Named turns come first, each shown by rows before and after it. Which turns, in which order, take the first row of each pair that follows to the second? Write the first one first, as in the answered first pair.
K169:
[  7  11  -4  21  -1  15  42  19  18  16 -18  -1  -4 -11   7   0 -12  28]  ->  [  3 -19 -14   1  -6  31  30  23  19  24  17  -4   3  -5   2   1 -27   7]
[  8  -8 -11  16  15  30  11  19  13  19  11   1 -15 -26  14   0 -13  23]  ->  [  8 -14  -9  24  17  27  11  16  11  22  15 -10 -20 -22  10  -3  -8  13]
[  4 -22   6  21  -6  -8   7   6 -10  35  -2 -10 -19  13  11 -13  -2 -26]  ->  [  3  16   5   8 -10 -10  11   9   1  27 -37  18 -11   1  24   0  -8  14]
K253:
[  2 -39 -14  38   8   2  21  -3 -12   4  40 -29  -5  -2  -2 -14  30 -22]  ->  [-17 -30 -21  38   4  -6  42  19  -4  36  -4 -25  19  -7   4  -3  16   9]
[ 13  -3  -8  19  -4  13  16  -4  17  13  -2   6 -20 -11  20  -1  -9  26]  ->  [ -8  25   4  14  -7 -31  -8  -4 -15   8 -21  -7  -2  13  -3   0  11 -12]
[-15 -21  -9  -6   7  -3  -5  21 -13  10   4 -23  17  11 -11   0 -10 -15]  ->  [ -4 -35 -10  -6   8  14  -3  15  -5   3  22 -18   5   3  -5  -4 -13 -11]
K61:
[ 11  14   4  -1  -5   3   6   9  14   9   2  -6 -20  -8  15   4   5  -7]  ->  [ 10   8   5   4  -3   2   8   8  10  10   8  -9 -20  -4  12   2   5 -13]
[ 10 -16  -8   2 -15  36  12   9   6  24  19   2  -5  -9  15   0   6   2]  ->  [ 16  20   2   5 -13  23   9  -1   7   6  -6  14 -12 -16  21   6  18  18]
[ -6  21  14 -25  10  -8 -14 -22  10 -32   0  27  -8 -26  24   9  -2  20]  ->  [ -8 -12  22  17  19 -22 -11 -28  -9 -27  17 -16 -20 -10   4 -14  19 -20]
Pairs:
Between the rows of a pair lie 2 to 4 turns.
[  2  28  20  18   3   1  -7 -31  -7 -27   8  -5 -40   7 -14 -15  12  -6]  ->  [-16  10  15  44   5  -8  17  -9  -7  16 -16 -31 -23   8 -18 -17   4  -1] : K253, K61, K253
[ -3 -18  -4  35  21  -3  30   9  -4  -2 -11 -23  11   0 -14 -24   0   8]  ->  [ -6 -36 -13   2  14  14  20  16   1   2  16 -12  23   3 -15 -16 -20   3] : K169, K169
[ -8  18   7 -17 -16 -12 -18  -5  -9 -10   0  10   0  21  -6   9   3 -34]  ->  [ 12 -13   7  18  -6  16   7 -14  10  -9  19  -2 -32   2   7  -8   6 -23] : K169, K169, K253, K169
[ 14   1  26  28  15 -28  26 -11 -22  11 -13 -32  -8   6   6  -7  23   7]  ->  [ 19 -38   7  -3   8  17  34   2   2  26  25 -13  -3  -4  18  -2 -12  22] : K253, K61
[-13 -26  -3 -17  -3  -4 -16  -1 -10  18  17 -10  26   9 -24  -3  -7 -28]  ->  [ -8   8   4  23   5 -13  16  -1   4  22 -38  -6  12 -13  -9  -6   2  21] : K169, K253, K253
[  4 -10 -13   3  -2   3 -27 -11 -15  -9  38 -34  -1  16   5 -11  -1 -33]  ->  [  6  -1 -10  19   2  -6 -22 -13 -19  -9  28 -42  -7  13   5 -14   8 -32] : K169, K169, K169
[-10 -25  -9 -12  -7  26  -9   4   3   9  20   4  11  -2   2 -15 -26  -1]  ->  [ -5 -13  -7   2  -2  30   7   2  11   6   1   8   4 -15  11 -16 -23  26] : K61, K61, K253, K169
[-11  28  13   2   4 -37  25 -15 -11   6 -18  -3  15  24  -4   5  -9   7]  ->  [  6 -27   9   5   6  -1  27 -24  -3   0  40 -13  -6  20  -2 -11 -16 -11] : K61, K253
[ -8  20   4 -21  -7   7 -13  15  12  -8 -21  17   6 -20  -8  -3  -1 -11]  ->  [ -8  19  13   8  -2  -4  -7   8   4 -10 -28  -2  -7 -20 -12 -13  16 -20] : K169, K169
[ -6 -11  -9 -20 -17 -13 -10  19 -13   5   6 -16  19  13  -9  -6 -13 -16]  ->  [ -7  -6 -11 -14 -18  -9   5  25   0  19 -12 -11  20   2   3  -1 -21   7] : K253, K253, K169, K61
[ -6  14   7 -43  -6  -5 -22  -6   0 -17  15  24   5  12  -6   6   2  -5]  ->  [ -1  23   9 -38  -8  -4 -18 -10   4 -19   7  29  -4   6   1   9   6   0] : K169, K61, K61
[  2  -7   8   3   1  -6 -27  -2 -16 -11  -7 -18   1  -5 -35  -2   9   5]  ->  [  5 -26   1  -3   0  11 -24  -2  -8  -6  12 -17  -2  -8 -30  -3  -2   7] : K253, K253, K61, K253
[ -1  39  12  -8  16   8  15 -10  22  22 -29  11  -7  -1  -2   3  19  17]  ->  [-10 -17   1 -23  16  22   7  -1  16  37  24  -9   3  14 -17  -4   1 -23] : K61, K169, K169
[ -4 -15   0  43   8 -24  14  -8 -20  12 -14 -32   3  10 -10 -29  16  -7]  ->  [ -1  -5   2  45   7 -30  12 -12 -20   6 -22 -28  -1   8  -9 -27  22  -1] : K61, K61, K61
[  9  18  12  -9  -4  10  -3 -16  12 -27  -2  27  -4   0  13   1  23   9]  ->  [-11 -33  -4 -11 -10  20   9   9  13  18  17   5  19   9   5   1  -2 -10] : K253, K61, K61
[  0  -8  10  23  12  -8  -3 -18  -4 -35  11  -7 -22   3 -10 -18  15 -18]  ->  [ -8  -3   5  42  10 -11  22  -3   8 -10 -24 -11 -17  -8   0 -15   6   9] : K61, K169, K253
[  2   3   9  13 -19   0   8   1   9  35 -14  -9 -20   4  -5   4  10 -11]  ->  [  6   7   3  -3 -18  11  10   5  19  33 -13   7 -19  -2   4  11  -2   7] : K253, K253, K169
[-14  22  -9  -4   2 -28   4  -4 -10   3 -28   6  20  -2   9  12   1  21]  ->  [-15  19 -10 -10   1 -25   4  -2  -7   8 -26   7  23  -5  10  14  -4  21] : K61, K61, K61
[ -1  11 -13 -52 -24  13 -26  -1   3   2  23  24   3  -1  16  29 -13 -24]  ->  [  0  24  -5 -47 -22   0 -34 -10  -7 -13  18  23   0   3  10  26   0 -29] : K253, K61, K169
[ -7  19  18   9   5 -10  18   8  -2   7 -37  -5  10  -4  14   5   7  13]  ->  [  5 -31  12 -13   1  21   0  -1  -2  -5  31  -7  -1   4   8  -2  -3 -21] : K253, K61
[ 15 -24   6  20  -7  20   5  -5   9  12  21  -5 -29  -9  14  -3   6 -18]  ->  [ 19 -15   6  20  -7  21   5  -7  14  12  15   0 -34 -12  18  -1   6 -10] : K61, K169
[  0   1  -7  13  -3   4  20  15   9  22 -28  -1   8  -5   3   5 -12  16]  ->  [ 17  17  -3  -6  -4  16   4   3  14  -8 -13  22  -5 -10  11   9  -7  22] : K169, K253, K253, K61
[-12   5  -4   2  21 -29   1  -6 -23  -5 -25   6   2   5 -13  -6   0  -3]  ->  [-13 -26 -10  -3  17 -15   0   1 -21  10   2  -3   2   8 -17  -8 -11 -21] : K61, K61, K169
[-31 -20 -25  12   2  -9  11   7   2  30   9  11   4   5  15   5 -15  -9]  ->  [-22   9 -12  36   9 -30   7 -10  -8   8 -13   9 -11   5  13  -2  12  -7] : K61, K61
